Small tables with named rows and columns. After each table, cells are looked up by row and column.

Bavonas:
	Kilebof	Dagifez	Suzo	Rif	Vis	Gola
Gurune	144	128	194	47	143	153
Mev	70	129	182	114	102	161
Penok	107	138	126	123	108	111
Nugug	91	119	122	136	87	142
Dul	59	197	119	165	67	168
Kupab	86	162	172	60	136	111
Pul	151	146	168	115	190	69
Por	115	172	142	133	138	128
Zad	94	115	131	132	109	97
Tedade	121	88	103	85	170	65
Mog	154	144	127	160	185	45
Nizutup	173	115	141	123	138	141
Gela	148	142	81	154	125	146
Doveze	112	179	100	153	144	97

What is the Dagifez of Nugug in Bavonas? 119
What is the Kilebof of Zad in Bavonas? 94
What is the Suzo of Kupab in Bavonas? 172
What is the Dagifez of Gela in Bavonas? 142
What is the Rif of Pul in Bavonas? 115
What is the Dagifez of Kupab in Bavonas? 162
What is the Suzo of Mev in Bavonas? 182
What is the Suzo of Nizutup in Bavonas? 141
What is the Suzo of Tedade in Bavonas? 103
What is the Dagifez of Dul in Bavonas? 197

Tib:
|  | Pipuvo | Sop | Kupemif | Gar | Suluvu | Nobanud |
|---|---|---|---|---|---|---|
| Pef | 2623 | 6737 | 2220 | 5024 | 6075 | 8025 |
| Nederez | 4229 | 5067 | 4895 | 4334 | 5802 | 5177 |
| Fazud | 2515 | 6623 | 2353 | 5008 | 5966 | 7847 |
| Goduk | 3210 | 5185 | 2055 | 4773 | 4021 | 6511 |
| Tomole | 3797 | 6134 | 4882 | 4262 | 6828 | 6030 |
| Ridum | 3813 | 4427 | 1700 | 4731 | 3003 | 5792 |
| Tetibud | 4135 | 5421 | 4982 | 4332 | 6151 | 5368 |
| Zusunuk | 3547 | 6169 | 4472 | 4377 | 6656 | 6225 |
| Pebap | 3974 | 6013 | 5162 | 4232 | 6877 | 5787 |
| Fuset | 2752 | 6917 | 2068 | 5165 | 6339 | 8366 |

Pipuvo of Nederez: 4229
Gar of Nederez: 4334
Nobanud of Fuset: 8366
Gar of Fuset: 5165
Gar of Fazud: 5008
Sop of Goduk: 5185
Sop of Zusunuk: 6169
Gar of Tomole: 4262
Gar of Zusunuk: 4377
Nobanud of Nederez: 5177
Kupemif of Goduk: 2055
Pipuvo of Fazud: 2515
Kupemif of Tetibud: 4982
Which row has the largest Kupemif? Pebap

Tam.tsv
	Motaduf	Nem	Pari	Levetil	Mifo	Muv	Taf	Vosi
Vib	50941	-65285	8038	-10271	-65715	-69215	86916	27601
Latena	-5229	36519	-53827	53823	-35737	24411	26440	51406
Sazez	69559	-12035	-64281	-63546	-64221	79989	37838	-55488
Zelo	2405	88436	-34689	73001	-19236	-29487	-49700	78375
Zasu	-17471	37986	-61011	-29338	50326	-44389	33443	-32234
Gabuzi	-48839	77619	88887	50791	73850	91186	84973	-8826

Zelo, Nem => 88436
Sazez, Taf => 37838
Gabuzi, Muv => 91186
Sazez, Nem => -12035
Zasu, Nem => 37986
Vib, Mifo => -65715
Gabuzi, Motaduf => -48839
Vib, Vosi => 27601
Gabuzi, Nem => 77619
Latena, Nem => 36519
Latena, Pari => -53827
Sazez, Pari => -64281
Gabuzi, Pari => 88887

Nug =
,Zib,Koz,Kubutos,Logeme,Bafogi
Soz,0.19,0.18,0.68,0.41,0.31
Zon,0.37,0.18,0.82,0.79,0.24
Zabe,0.30,0.18,0.72,0.61,0.24

Zabe, Kubutos => 0.72
Zabe, Logeme => 0.61
Zon, Zib => 0.37
Soz, Koz => 0.18
Soz, Kubutos => 0.68
Zabe, Bafogi => 0.24
Zon, Koz => 0.18
Soz, Logeme => 0.41
Zon, Logeme => 0.79
Zon, Kubutos => 0.82
Row with the largest Zib: Zon

Supa =
|  | Ninolet | Tak | Buperuf | Rodaviz | Zaf | Kub | Famad | Fufolo | Nub |
|---|---|---|---|---|---|---|---|---|---|
| Lodaka | 48.30 | 80.59 | 65.06 | 62.26 | 56.06 | 51.83 | 55.34 | 40.88 | 34.36 |
| Zimi | 74.29 | 35.62 | 67.91 | 49.67 | 48.37 | 80.60 | 38.87 | 47.02 | 55.05 |
| Ras | 70.06 | 39.74 | 43.31 | 46.32 | 59.99 | 41.49 | 70.52 | 48.35 | 61.33 |
| Fuzeli | 63.91 | 40.13 | 47.15 | 42.89 | 65.07 | 59.97 | 89.39 | 53.09 | 51.67 |
| Besidif | 48.11 | 71.91 | 61.28 | 61.46 | 53.34 | 68.05 | 32.50 | 32.06 | 45.47 |
| Nogeze | 12.23 | 56.69 | 54.43 | 49.84 | 59.34 | 63.29 | 72.28 | 50.50 | 49.20 |
| Laf | 66.30 | 48.07 | 57.40 | 52.99 | 53.66 | 46.60 | 64.90 | 65.03 | 54.71 |
| Rogapig | 58.79 | 68.96 | 62.27 | 61.42 | 50.66 | 34.31 | 49.78 | 51.37 | 47.07 |

What is the Famad of Fuzeli in Supa?
89.39
What is the Kub of Zimi in Supa?
80.60
What is the Famad of Rogapig in Supa?
49.78
What is the Nub of Lodaka in Supa?
34.36
What is the Famad of Nogeze in Supa?
72.28
What is the Zaf of Rogapig in Supa?
50.66
What is the Buperuf of Fuzeli in Supa?
47.15
What is the Tak of Lodaka in Supa?
80.59
What is the Kub of Ras in Supa?
41.49
What is the Ninolet of Lodaka in Supa?
48.30
What is the Rodaviz of Zimi in Supa?
49.67
What is the Tak of Laf in Supa?
48.07
What is the Kub of Besidif in Supa?
68.05
Row with the largest Fufolo: Laf

Lem =
,Bug,Supu,Vome,Kefuv,Digito
Fito,8.64,-7.96,62.33,8.26,22.42
Kul,14.53,83.51,-37.56,3.41,64.70
Gosit,35.06,14.86,2.12,34.26,19.40
Kunot,56.34,15.96,25.41,37.56,1.84
Ros,42.90,51.16,22.96,54.30,-14.81
Tak,44.91,67.52,29.27,-8.04,52.54
Tuv,30.93,-54.29,65.75,2.20,45.58

Fito, Bug: 8.64
Fito, Vome: 62.33
Kunot, Supu: 15.96
Gosit, Vome: 2.12
Tuv, Kefuv: 2.20
Ros, Bug: 42.90
Fito, Digito: 22.42
Row with the largest Vome: Tuv

Fakik:
           Zar    Kes  Fovega
Napav    61389  67675   62265
Lebote   50122  67565   82989
Timin    61721  67521   70783
Vug      59490  74198   44039
Bekad    54270  74635   48044
Nik      82869  71353   24170
Mifufim  65935  70924   64649

What is the Kes of Mifufim in Fakik? 70924
What is the Zar of Timin in Fakik? 61721
What is the Kes of Bekad in Fakik? 74635
What is the Fovega of Napav in Fakik? 62265
What is the Kes of Lebote in Fakik? 67565
What is the Fovega of Lebote in Fakik? 82989
What is the Kes of Timin in Fakik? 67521
What is the Zar of Napav in Fakik? 61389
What is the Kes of Vug in Fakik? 74198
What is the Kes of Napav in Fakik? 67675
What is the Fovega of Vug in Fakik? 44039
What is the Zar of Bekad in Fakik? 54270
What is the Fovega of Bekad in Fakik? 48044
What is the Kes of Nik in Fakik? 71353
What is the Zar of Mifufim in Fakik? 65935
What is the Fovega of Timin in Fakik? 70783
What is the Fovega of Nik in Fakik? 24170
What is the Zar of Lebote in Fakik? 50122
What is the Fovega of Mifufim in Fakik? 64649
What is the Zar of Nik in Fakik? 82869

Niv
cols = Nuber, Luf, Pab, Dusafo, Zur
Bepit: [0.83, 0.78, 0.41, -0.51, 0.03]
Subovo: [0.34, 0.35, 0.42, -0.06, 0.01]
Zuz: [0.48, 0.45, 0.33, 0.12, 0.05]
Lamo: [0.45, 0.45, 0.36, -0.20, 0.03]
Zemis: [-0.03, -0.01, 0.36, 0.62, 0.03]
Kas: [0.51, 0.51, 0.39, -0.31, 0.02]

Luf of Zemis = -0.01
Pab of Zemis = 0.36
Zur of Bepit = 0.03
Nuber of Subovo = 0.34
Luf of Zuz = 0.45
Zur of Kas = 0.02
Row with the largest Pab: Subovo

Gisup:
	Lil	Vod	Durugig	Sotofa	Zigelor	Nolodu
Vutubub	711	228	214	227	370	396
Pabako	748	298	403	275	428	468
Bafe	605	267	252	772	734	704

Zigelor of Pabako is 428
Vod of Vutubub is 228
Vod of Pabako is 298
Durugig of Bafe is 252
Lil of Pabako is 748
Sotofa of Vutubub is 227
Lil of Bafe is 605
Vod of Bafe is 267
Zigelor of Vutubub is 370
Nolodu of Bafe is 704
Sotofa of Bafe is 772

Tef:
         Nafut  Zil  Votilib  Fimono  Vinoniv  Lis  Niv
Vaf        131  110       50     100      101  103   92
Lek        168  133       90      20      131  115   42
Kes        151  123       90      49      123  112   62
Rovu       147  121       85      58      119  111   67
Fov         97  109       86     105       94   97  105
Kamego      56   85      218     126      117  112  136
Basefum    107  104      112     102      108  107  103
Loz         82   95      166     113      113  110  119
Renumit    132  107       53     103      103  105   94
Lozut       96  109       88     106       94   97  105

Basefum, Votilib => 112
Vaf, Votilib => 50
Lek, Fimono => 20
Vaf, Niv => 92
Kamego, Nafut => 56
Fov, Niv => 105
Lozut, Zil => 109
Kes, Vinoniv => 123
Vaf, Lis => 103
Basefum, Vinoniv => 108
Lozut, Nafut => 96
Kamego, Niv => 136
Which row has the largest Vinoniv? Lek

